In the rows, 128 means zero.
The rows of R fall into a few groups, and each row is roughly a mix of its group's hidden directions.
R, 174 rows:
[[155 128 120  71 122 190 147 140 157 119 124  92]
 [155 129 101 112 125 167  77 157 171 126 138 174]
 [ 94 136 175 164 112  93 168 110  86 128 124 101]
 [158 123 163 153 131 108  64 120 135 178 158 129]
 [150 118  85 150 147 113  58 148 104 122 148  98]
 [120 164 199  90 105 111 138 117 139 134 120 168]
 [163 125  98 109 117 153  90 163 177 154 164 147]
 [133 162 145 103 103  81  62 118 133  92 127 133]
 [181 152 124 145 110 112 146 130 141 115 204 121]
 [111 138 120 149  79 145 132  49 110 118 125 106]
 [120 139  71 127 136 136 204 134 107 100 115 124]
 [157 172 104 108 172 139 118 186 157 146 119 141]
 [120 153 200 111  94 106 106 109 158 140 141 159]
 [162 123 120  73 120 188 136 146 170 132 133 102]
 [154 159 171 130 138 112 173 118 120 192 142 147]
 [118 156 197 125 106 108 117 107 158 168 146 157]
 [125 189 121 117 174 113 114 116  77  99 151 112]
 [181 146 123 182 165 115 114 136 146 137 177 123]
 [ 82 137 145 163 139  68 149  98  88 113 115 137]
 [ 80 125 106 185 142  97  86 136 120 121 128 168]
 [160 170 181 113 132  84 133 123 123 173 143 152]
 [105  93  66 147 125 138  85 133 135  79 119 111]
 [142 124  51 151 157 125 137 155  90 115 139 101]
 [111  77 157 128 127 101 119 193 123 129 147 167]
 [128  70 144 147  95  94 132 177 111 108 140 163]
 [106 142 131 140  89 145 136  44 118 131 123 100]
 [184 166 129 170 112 109 125 138 125 100 179 109]
 [ 78 121 102  82 177 138 144  99 128 168 131 143]
 [156 135 110 174 145  98 108 135 115 177 180 105]
 [154  98 140 154  60 129 128 162 167 121  96 129]
 [181 132 123  64 123 179 141 134 137 131 116 102]
 [118 151 139 108  97  82  65 126 136  80 127 142]
 [120 190 116 110 142 166 130  80 147 156 120  94]
 [ 65 116 163 100  89 139 126 121 142 178 142 131]
 [ 72 115 174 103 104 135 126 155 147 176 143 149]
 [108 164 122 133 107 155 136  51 130 150 128  93]
 [114 123 167 165 140  77 160  89  81 122 119 127]
 [170 128 119  87 115 191 127 156 164 139 148 107]
 [188 135 129 187 129 117 128 141 157 137 177 122]
 [108 186 135 113 146 162 138 117 161 182 153 111]
 [132 133 103 126 114 139 124  46 112 103 102  91]
 [133 123 150 127 141 117 141 216 142 138 152 160]
 [ 90 177  57 140 147  99 120 121 136 129 134 110]
 [ 87 118  93 109 110 147 115 144 126  54 112 105]
 [158 133 112  68 114 184 131 155 165 135 132 104]
 [169 116  82 121 115 130  79 143 155 172 161 144]
 [172 120 168 109 121 160 180 116 114 137 138  78]
 [160 151 105 115 181 128 117 198 145 124 134 145]
 [164 105 120 172  78 124 126 155 179 113  99 123]
 [101 100 137  66 158 152 153  97 113 164 131 153]
 [153 127 121  80 114 174 157 147 170 130 135  79]
 [152 173  97 138 123 153 142  67 123 102 121  87]
 [163 125 127  68 126 192 142 141 156 121 122 103]
 [192 111 105  91 117 171 102 140 163 147 137 130]
 [ 95 138 132  77 173 133 114 110  83  99  91 129]
 [ 88 120 139 165 143  71 138  88  88 115 103 136]
 [185 126 145  90 110 166 163 132 140 143 141  81]
 [111 123  83 128  49 113 143 137 161 123 109 122]
 [170 160 102 150 147 136 140  64 126 103 122  91]
 [150 150 139 122 123  63  59 133 127 115 146 132]
 [145 150 101 143 145 116 212 134 105 153 144 133]
 [156 159 188 125 130  88 105 125 128 177 156 133]
 [134 118  90 139 130 154  69 158 171 134 148 169]
 [ 59 106 166 125  83 132 131 112 117 165 139 135]
 [130 138  72 146 142 127 210 126 114 130 127 129]
 [132  74 132 161  78 100 140 105  96  88 141 131]
 [166  79 195 132 109 149 114 149 125 120 105 144]
 [137 139  85 146 126 108  78 167 158 153 162 165]
 [145 113 164  69 131 154 167  95  95 117 154 140]
 [129  97 140 110 156 104 119 207 138 145 141 160]
 [107  79 161 127 109 101 122 189 127 134 135 171]
 [ 83 137  89 121  75 110 115 139 130 102  75 116]
 [ 94 125 161 172 146  79 138  97  85 115 115 153]
 [101 130 162 133 149 119 162  92  78  90  85 122]
 [107  99 130 106 130 188 187 128 137 111  91 142]
 [ 61 149 137 121  92 159 118  99 119 175 137 127]
 [ 89  69 174 127 108 106 130 166 117 133 148 154]
 [136 172 136  89 145 125 207 144 107 127 128 128]
 [101  83 146 124 133 142  95 144 130 139  52 143]
 [119 135 204  94 110 145 135 111 157 142 114 165]
 [103 112 147 175 147  89 123  91  80 110 100 154]
 [160 104 124  65 133 181 125 107 152 111  96 126]
 [ 98 119 144  87 118 175 175 124 136  93  84 120]
 [115 176 114 128 110 160 142  61 125 148 119  89]
 [105 101 146 143  77 125 136  52 117 120 131 112]
 [102 135  79 154 125 116 143 138 184 183 142 129]
 [116 113 165  64 127 155 170 100  98 127 153 140]
 [128 159  84 189 132  97  95 155 159 137 122 112]
 [183 160 166 151 133 122 125 141 108  86 173 112]
 [107 126 139 120 144 119 129 202 135 181 153 157]
 [186 130 105 158 130 121 145 108 118  59 131 112]
 [136 124  81 110 128 172  87 162 175 136 156 143]
 [100 187  63 127 156 102 130 115 127 125 146 110]
 [ 94 109  72 139 119 146 182 134 119  83 105 122]
 [162 128 171 112  98 131 110 141  87  69  99 125]
 [131  89  77 144 136 144  75 145 121  91 134  90]
 [ 95 100  67 138 126 167 163 135 123  87 108 116]
 [140 115 178 140 123 114  55 120 152 162 148 136]
 [ 84 139 118 188 132  89  97 137 121 124 148 172]
 [201  93 118  94 128 159 102 120 145 159 129 131]
 [195 142 134 184 139 118 120 143 147 120 171 120]
 [142  68 134 149 103 100 120 140 107  66 138 150]
 [114 180  68 119 131 103 150 107 129 126 176 113]
 [114  82  64 146 126 162 137 133 125  83 109 114]
 [153 134 102 114 116 162 112 176 175 155 176 118]
 [148 133 120  77 118 183 149 156 163 131 134  84]
 [131 152 121 121 129  79  48 145 113 107 142 124]
 [160 135 130  75 124 187 155 146 152 113 117  92]
 [154 173 172 129 132  81 140 123 119 181 153 142]
 [155 131 115 173  84 120 155 146 182 150 164 122]
 [152 129 100  79 114 180 108 162 173 143 140 117]
 [168  99 114 142 155  97 126 195 116 100 127 156]
 [152 109 168 152 122 121  56 117 138 168 149 129]
 [105  93 153 154  79 119 135  61 108 112 132 120]
 [111 149 109 124 115 148 122  45 116 138 103  93]
 [141  81 112 163  96 103 133 102  84  77 131 125]
 [133 138  96 139 162 121 210 146 103 150 131 116]
 [181 108 100 109 115 152  81 143 157 165 152 148]
 [ 68 115 102  86 172 136 142 105 139 166 129 141]
 [177 136 143  88 110 158 168 144 145 147 148  80]
 [142 120 186 126 112 125  52 117 142 150 138 138]
 [138  55 138 140 106  90 119 138 105  84 116 148]
 [ 88 141  87 122  74 106 113 144 137 101  80 115]
 [170 127 176 134 195 143 113 119  97 120 152 133]
 [132 143 208 101 109 141 137 110 144 160 126 161]
 [197 157 134 176 153 118 118 134 128 117 168 117]
 [166 123 175 145  77 133 120 151 113  76 107 118]
 [108 168 133  99 160 150 123 183 152 177 138 139]
 [162 179 101 104 188 142 120 144 160 147 119 117]
 [143 116  96 138 127 153  61 150 156 140 145 177]
 [109 126  93 132  44 111 141 144 159 119 110 119]
 [ 75 119  76 116 147 121 139 113 163 179 144 137]
 [ 96  84  76 155 121 129  88 134 141  84 120 107]
 [ 72 128 113 147 143  99  96 113 127  96  95 178]
 [147 181 110  96 185 151 118 154 160 148 118 120]
 [ 64 121 116  68 122 136 139 115 109 127  83 134]
 [ 66 131 113  86 184 128 122 106 109 155 138 137]
 [133 100  57 168 157 150 138 133 112 137 127  89]
 [107 141 121 159 122 116 136 177 161 157 192 108]
 [156 132  97  85 112 186 107 164 162 142 138 112]
 [109  91 179 109 128 113 121 187 154 136 140 165]
 [175 113 175 105 129 159 174 110 112 131 117  87]
 [158 137 115 175 142 110 155 131  97 192 160 130]
 [102 113 151  98  99 167 184 124 135  91  94 145]
 [ 73  84 173 129  80 120 136 135 119 149 149 145]
 [145 125 170 125 208 144 109 117  95 137 143 138]
 [157 145 197 112 118 101  79 117 138 156 145 130]
 [157 124 154  91 133 142 142  85  94  99  69 136]
 [127 100 144 139 129 172 201 107 157 158 125 141]
 [116 122 159 158 142  84 144  81  75 112 102 143]
 [157 168 173 128 138  77 123 126 122 181 153 139]
 [ 93 144 181  79  97 162 147 123 142 100 110 145]
 [168 117 150  67 119 159 163 110 130 132 102  88]
 [ 75 133  72 119  88 121 155 123 161 154 108 124]
 [ 99 157 131 131  94 158 133  51 123 129 118  99]
 [145 151 161  83 119 136 157 109  80  82 160 121]
 [138 158 160  83 115 138 163 111  81  84 157 120]
 [158 118 156  80 132 152 164  97 108 110  81 100]
 [139 187  72 157 118  95 124 128 131 103 155 103]
 [ 96 176  59 120 146 106 144 106 134 134 155 113]
 [135 103 115 145 149 172 205 124 133 162 129 135]
 [104 141 127 146  77 147 136  52 112 121 123 106]
 [158 121 125  76 122 193 135 149 171 130 136 106]
 [ 86 112 145 165 148  87 119  88  94 108 105 164]
 [151 126  59 160 164 113 134 148  92 138 143 100]
 [ 61 125 158 106  84 145 125 116 135 174 142 130]
 [153 151 139 161 126  79  86 114 137 172 172 127]
 [125  96  52 161 140 151 166 137 111 111 120 120]
 [123  83  68 167 146 133  95 147 116 113 132  92]
 [174 167  90 127 155 142 134  82 136 100 113  89]
 [167 125 169  94 126 157 178 104 105 118 109  91]
 [ 63 121 166  98  89 142 123 129 145 172 137 136]
 [132 136 167 144 133  81 160  86  72 117 105 134]
 [143 147 107 121 131 124 165  97 129 153 209 128]]

Here is one row from each group, named. Which group is each of the other rows in?
[178 167  79 146 139 142 130  97 121  84 117 105]
<42>
[128 155 197 122 111 108 106 106 148 170 138 163]
<32>
[165 172 119 177  99 108 128 132 118 109 179 105]
<17>
[136 136 133 118 107 170 131 181 170 157 176 104]
<65>

[112 190 119 112 147 159 119 110 156 188 119 120]
<42>
[176 133 172 136 184 142 129 118 106 136 176 136]
<17>
[ 52 162 146 141 140 111 165 142 124  94 132 119]
<65>
[156 117 125 121 166 109 115 207 144 129 129 164]
<42>
[104 137 160 104 119 147 195 110 158 134 108 171]
<32>
[123 162 132  88 167 123 131  97  73 101 168 122]
<17>
[145 150 111 157 155 110 184 136 104 184 150 144]
<32>
[ 75 145 147 174 133  85 163 125  93 126 150 108]
<65>
[179 110 105  80 123 183 107 123 156 121 104 128]
<65>
